|  0.30 |  1.15 |  0.56 |  4.28 |  0.59 |  0.13 |  3.87 |  2.10 |  0.76 |  4.86 |  1.20 |  0.37 |  0.07 |
| -0.26 |  1.50 |  0.43 |  3.88 |  0.19 |  1.62 |  6.82 |  0.69 |  1.71 | -0.18 |  0.01 |  0.24 |  2.04 |
|  0.26 | -0.86 | -0.10 |  2.79 |  0.00 | -0.38 |  1.19 |  5.42 |  0.40 |  1.08 |  2.10 |  4.06 |  2.31 |
| -0.19 |  0.85 |  0.52 |  2.78 |  0.04 |  1.36 |  3.68 |  2.79 |  0.52 |  3.14 |  0.55 |  1.00 |  0.95 |
|  0.57 |  1.38 |  0.11 |  0.51 |  0.08 |  7.20 |  2.59 |  3.33 |  1.04 |  1.67 |  0.91 | -0.11 |  0.38 |
| -0.19 |  0.75 |  0.44 |  1.16 |  0.21 |  1.70 |  4.58 |  3.21 |  0.59 |  1.95 |  1.05 |  0.43 |  1.73 |
:
|  0.30 |  1.15 |  0.56 |  4.28 |  0.59 |  0.13 |  3.87 |  2.10 |  0.76 |  4.86 |  1.20 |  0.37 |  0.07 |
|  0.26 | -0.86 | -0.10 |  2.79 |  0.00 | -0.38 |  1.19 |  5.42 |  0.40 |  1.08 |  2.10 |  4.06 |  2.31 |
|  0.57 |  1.38 |  0.11 |  0.51 |  0.08 |  7.20 |  2.59 |  3.33 |  1.04 |  1.67 |  0.91 | -0.11 |  0.38 |

|  2.24 | -3.25 | -6.03 |
|  1.36 |  5.05 |  6.69 |
|  0.42 | -2.74 | -5.60 |
|  5.57 | -0.32 | -1.29 |
|  2.36 | -3.85 | -6.86 |
:
|  2.24 | -3.25 | -6.03 |
|  0.42 | -2.74 | -5.60 |
|  2.36 | -3.85 | -6.86 |

|  2.45 |  0.52 |  1.26 |  2.30 | -0.12 |  7.12 | -1.56 | -0.63 |  1.86 |
|  1.85 | -4.05 |  1.26 |  1.81 |  1.29 |  2.10 | -3.08 | -0.21 |  1.60 |
|  0.92 |  1.89 |  0.48 | -0.37 |  1.10 | -2.12 | -0.19 | -0.69 |  0.20 |
|  2.67 |  0.00 |  2.56 |  2.94 |  0.24 |  6.27 | -1.47 | -0.73 |  2.87 |
:
|  2.45 |  0.52 |  1.26 |  2.30 | -0.12 |  7.12 | -1.56 | -0.63 |  1.86 |
|  0.92 |  1.89 |  0.48 | -0.37 |  1.10 | -2.12 | -0.19 | -0.69 |  0.20 |

| -4.05 |  4.43 | -6.21 | -2.55 |
|  3.66 | -4.71 |  6.36 |  2.56 |
| -4.39 |  3.90 | -6.24 | -2.81 |
| -0.13 | -4.37 |  1.84 | -0.88 |
|  1.83 | -4.42 |  4.42 |  1.27 |
:
| -4.05 |  4.43 | -6.21 | -2.55 |
| -4.39 |  3.90 | -6.24 | -2.81 |
|  1.83 | -4.42 |  4.42 |  1.27 |

| -3.35 | -1.07 | -0.83 |  4.63 | -0.25 | -5.91 |  2.65 |  2.25 |  1.98 | -0.48 | -1.67 | -4.28 | -3.85 |  2.57 |  1.23 | -0.22 |
| -3.62 | -2.22 | -0.66 |  1.43 | -0.05 | -0.32 | -0.30 | -1.48 |  3.94 | -0.73 | -2.76 | -5.42 | -3.78 | -0.62 |  1.92 |  0.14 |
:
| -3.35 | -1.07 | -0.83 |  4.63 | -0.25 | -5.91 |  2.65 |  2.25 |  1.98 | -0.48 | -1.67 | -4.28 | -3.85 |  2.57 |  1.23 | -0.22 |

| -0.20 |  0.68 |  0.48 |  0.82 |  1.57 | -2.37 |  2.17 |  2.18 |  0.00 |  0.55 | -1.74 | -1.80 |  1.73 | -2.61 |
|  1.23 |  1.52 |  1.62 | -0.09 |  0.74 | -0.16 |  0.58 | -0.20 |  1.16 |  0.55 | -0.36 | -1.67 | -0.40 |  0.44 |
| -3.80 |  1.12 |  0.31 |  0.62 |  2.79 | -0.75 |  1.07 | -0.01 | -0.86 |  0.07 |  1.06 | -0.67 |  0.17 | -1.26 |
| -3.62 |  0.90 |  1.27 | -2.65 |  2.22 |  0.23 |  1.13 | -1.06 | -1.98 |  1.16 |  1.26 |  1.03 | -0.44 | -0.84 |
|  6.29 | -1.38 | -0.56 | -0.27 | -1.37 | -0.08 | -0.84 |  0.36 |  0.54 |  0.21 | -1.72 | -4.41 | -0.62 | -1.44 |
| -0.58 |  1.72 |  1.05 | -0.50 |  1.12 |  0.29 |  0.41 | -1.26 | -0.69 |  0.25 |  1.66 |  0.10 | -0.27 |  0.04 |
:
| -0.20 |  0.68 |  0.48 |  0.82 |  1.57 | -2.37 |  2.17 |  2.18 |  0.00 |  0.55 | -1.74 | -1.80 |  1.73 | -2.61 |
| -3.80 |  1.12 |  0.31 |  0.62 |  2.79 | -0.75 |  1.07 | -0.01 | -0.86 |  0.07 |  1.06 | -0.67 |  0.17 | -1.26 |
|  6.29 | -1.38 | -0.56 | -0.27 | -1.37 | -0.08 | -0.84 |  0.36 |  0.54 |  0.21 | -1.72 | -4.41 | -0.62 | -1.44 |

| -7.13 |  2.03 | -2.08 | -4.82 | -0.68 |  2.14 | -1.09 | -1.91 |  3.25 |  1.21 | -0.70 |
| -6.48 |  4.02 | -1.49 | -5.11 | -0.75 |  1.63 | -0.63 | -2.27 |  3.45 |  1.36 | -0.71 |
|  2.19 | -6.07 | -1.24 |  3.74 |  0.24 |  4.27 | -1.00 | -4.57 | -2.04 |  1.33 | -0.88 |
:
| -7.13 |  2.03 | -2.08 | -4.82 | -0.68 |  2.14 | -1.09 | -1.91 |  3.25 |  1.21 | -0.70 |
|  2.19 | -6.07 | -1.24 |  3.74 |  0.24 |  4.27 | -1.00 | -4.57 | -2.04 |  1.33 | -0.88 |
